In the rows, zero is written as 128.
One turn sends every row of this set to another row. A few are shown first. Where does it send the rows asked after them?
fuzud: [127 164 130  92 107 147 123 110 110 132 147 120 134 128 131 159]
guvut: [150 144 152 143 147 104  96 117 143 118 137  81 123 115 142 116]
Gor: [138 111 142 118  99 114 107 168 115 108 110 124 112 131 141 134]
Rifur: [163 177 117 148 131 141 124 112 137 111 130  89 152 129 133 153]
nuker: [102 174  95  99 134 135 113 112 123 135  99 135 146 124 133 112]
Rebes: [141 114 124 144 107 122  92 108 119 150  97  98 153 168 132 100]
sonu: [143 119 143 116 106 120 107 169 107 123 105 134 109 150 141 131]
buza: [ 93 112 110  99 148 149 128 120 103 111 100 134 151 130 124 126]
bukam: [139 108 130 131 122 123  74 166 110 132 104 110 126 158 121 112]
nilut: [153 112 133 131 115 130  66 151 103 135 112 118 137 164 129 112]
fazir: [129 185 106 125 142 150 118  92 127 115 120 126 159 117 136 145]
fude: [107 128 108 130 171 121 109 135 113 138 122 108 164 103 141  93]
Zili: [168 167 114 120 112 130 105 136 137 129 130  71 133 131 129 149]
fituz: [132 172 117 108 124 122  91 136 109 146 125 154 129 158 145 146]
viz: [139 113 126 126 120 126  90 123 120 156 106 103 153 172 126  92]
mun: [115 122 128 163 119  99 140 147  99 128  97 100 157 119 157 110]
Zukem: [118 154 106 116 139  93 125 160 102 142 102 144 152 122 146 120]
favev: [148 150 139 159 161 113 131 115 127 104 136  94 129 104 141 135]
voso: [128 111 130 129  92 101 135 111 130 138 110 111 163 143 153 102]
lolum: [117 151 112 122 128  89 122 168  99 136 101 144 149 129 146 112]
taku: [125 123 150 181 109 138 105 116 107 114 115  82 163 135 152 133]
tik: [131 120 144 181 100 133 106 113 113 121 110  90 162 143 158 130]
Deku: [123 126 141 166 156 137 105 137 120 132 105  69 127 110 133 135]
vul: [120 150 121 157 153 134 104 143 119  91 143  99 147  99 128 156]
fivan: [112 137 120 150 178 116 113 124 118  91 121 134 137 111 127 124]
deze: [141 150 147 145 109 150  83 136 134 105 136  95 145 110 132 166]
dila: [138 148 146 142 108 148  80 110 106 130 143 113 138 165 153 153]
nos: [121 116 147 162 127 131 117 133 130 140 110  75 126  92 140 121]
Vop: [103 119 147 137 165 118 101 106 131 103 103 121 134 115 137 104]
Norup: [124 161 109 120 180 142 119 115 107 135 142 115 168 122 129 119]
Pebu: [126 127 133 119  85 102 132 150 134 113  97 137 139 133 156 122]
sesi: [131 150 130  94 100 163 100 116 115 152 145 123 141 135 120 141]
Nof: [144 140 145 142 105 142  80 112 105 138 138 121 147 170 151 148]
tena: [129 160 124 135 136 141 135 104 109 109 144 104 132 108 137 171]
vefe: [106 149  98 122 169 146 124 123 101 112 115 134 141 146 111 138]
nole: [135 122 140 115  79 110 136 129 134 114 101 127 135 126 157 122]
magu: [135 145  87  92 110 156 116 141 114 120 117 109 164 136 121 150]
votis: [101 123 120 128 147 116 110 150 120 136 116 121 142  90 136  88]
ludib: [111 161 116 153 181 137 115 141 113 123 113  93 134 123 117 133]
lasi: [132 163 126 110 122 120  92 142 102 149 116 154 131 166 140 139]
zez: [112 127 126 161 133 104 140 146 100 126  90  98 166 111 150 113]
ditun: [144 141 145 146  90 158  89 120 143 132 131  88 148 111 131 147]
gid: [ 99 157 106  97 128 141 102 132 117 149 101 145 129 125 120 108]
vipat: [136 121 128 117  93 116 122 100 138 140 106 114 168 147 150  96]
padas: [140 161  96 117 139 158 123 121 112 119 144 112 169 150 118 148]

Zili turns into buza
zez turns into dila
sesi turns into votis
Where do these go?
fivan turns into Rifur
nole turns into viz
lasi turns into mun
fude turns into deze
Rebes turns into sonu
fazir turns into ludib

One turn sends every row of this set to another row. A few are shown first. Where does it send the rows asked after them?
Mokuz: [ 94 128 135  94 103 108 162 142 127 103 118 117]
puni: [ 95 140 122 104 124  74 116 134 129 141 115 124]
zere: [104 129 140 109  84 122 139 157 138 103 124  94]
kog: [130 123 134 154 115 166 108 130 109 151 132 109]
Bubu: [134 125 114 146 104 165  93 130 114 128 120 105]
bada: [130 129 106 155 113 162  95 125 136 127 111 130]
fufa: [111 127 133 148 140 116 121 106 101 141 124 156]
tef: [135 139 122 120  92 119 128 165 168 136 139 119]
Lopok: [124 127  94 138 115 149  98 115 124 116  97 139]
Movod: [114 133 143 103 103 115 158 151 119 102 150 103]
Puzin: [133 137 122 107 114  93 159 147 147 135 144 148]
dov: [134 151  77  98 132 107 129 135 134 121 134 121]
supin: [146 157 125 105 133 105 107 135 135 114 157 137]
tob: [101 134 158  83 116 115 113 128 139 146  93 130]
Pesi: [106 121 149 132 132 110 119 107  83 145 118 135]
sudu: [123 132 111 101  99 118 148 150 169 138 113 141]
Rida: [120 128 108 132 136 113 115 105 102 117 112 158]
Sili: [116 136 119 139 143 141 121 113 106 111 132 167]
nada: [ 90 125 158 143 130 129 111 119  99 138 119 147]
saku: [108 129 114 136 120 169 108 122 129 116 100 150]
Dube: [108 138 122 105 101 102 139 152 139  84 133 121]
vore: [151 144 133  84 133 144 142 132 115 141 154 115]
ror: [122 135 132 154 115 170  90 137 121 121 134 123]
Madi: [135 131 135 103  99 133 160 158 147 157 142 110]
Vov: [131 135 115  73 120 156 137 129 144 137 100 125]
batu: [124 118 143 134 112 150 117 121  85 154 126  98]
nit: [110 117 155 145 126 141 125 113  95 160 126 125]
Kas: [110 128 153 108 103  95 148 154 149 157 131 124]
toliv: [129 147 120 118 109 111 103 156 129 146 148  82]
pof: [120 128 101 147 130 138 116 110 126 123 105 161]
Gapi: [116 132 119  88 128 117 153 134 108 163 127  99]
dufel: [112 138  95  96 104 134 118 145 150 142  96  97]
Vez: [114 123 143 135 127 172 128 127  92 146 133 121]
katu: [117 132 113  99  95 137 156 150 137  92 127 107]
fen: [126 148 152 109 105 118  82 146 150 131 128 109]

dov turns into puni
Sili turns into nada
Where do these go?
fen turns into Vov
Mokuz turns into Movod
Madi turns into tef
Bubu turns into Lopok
nit turns into kog

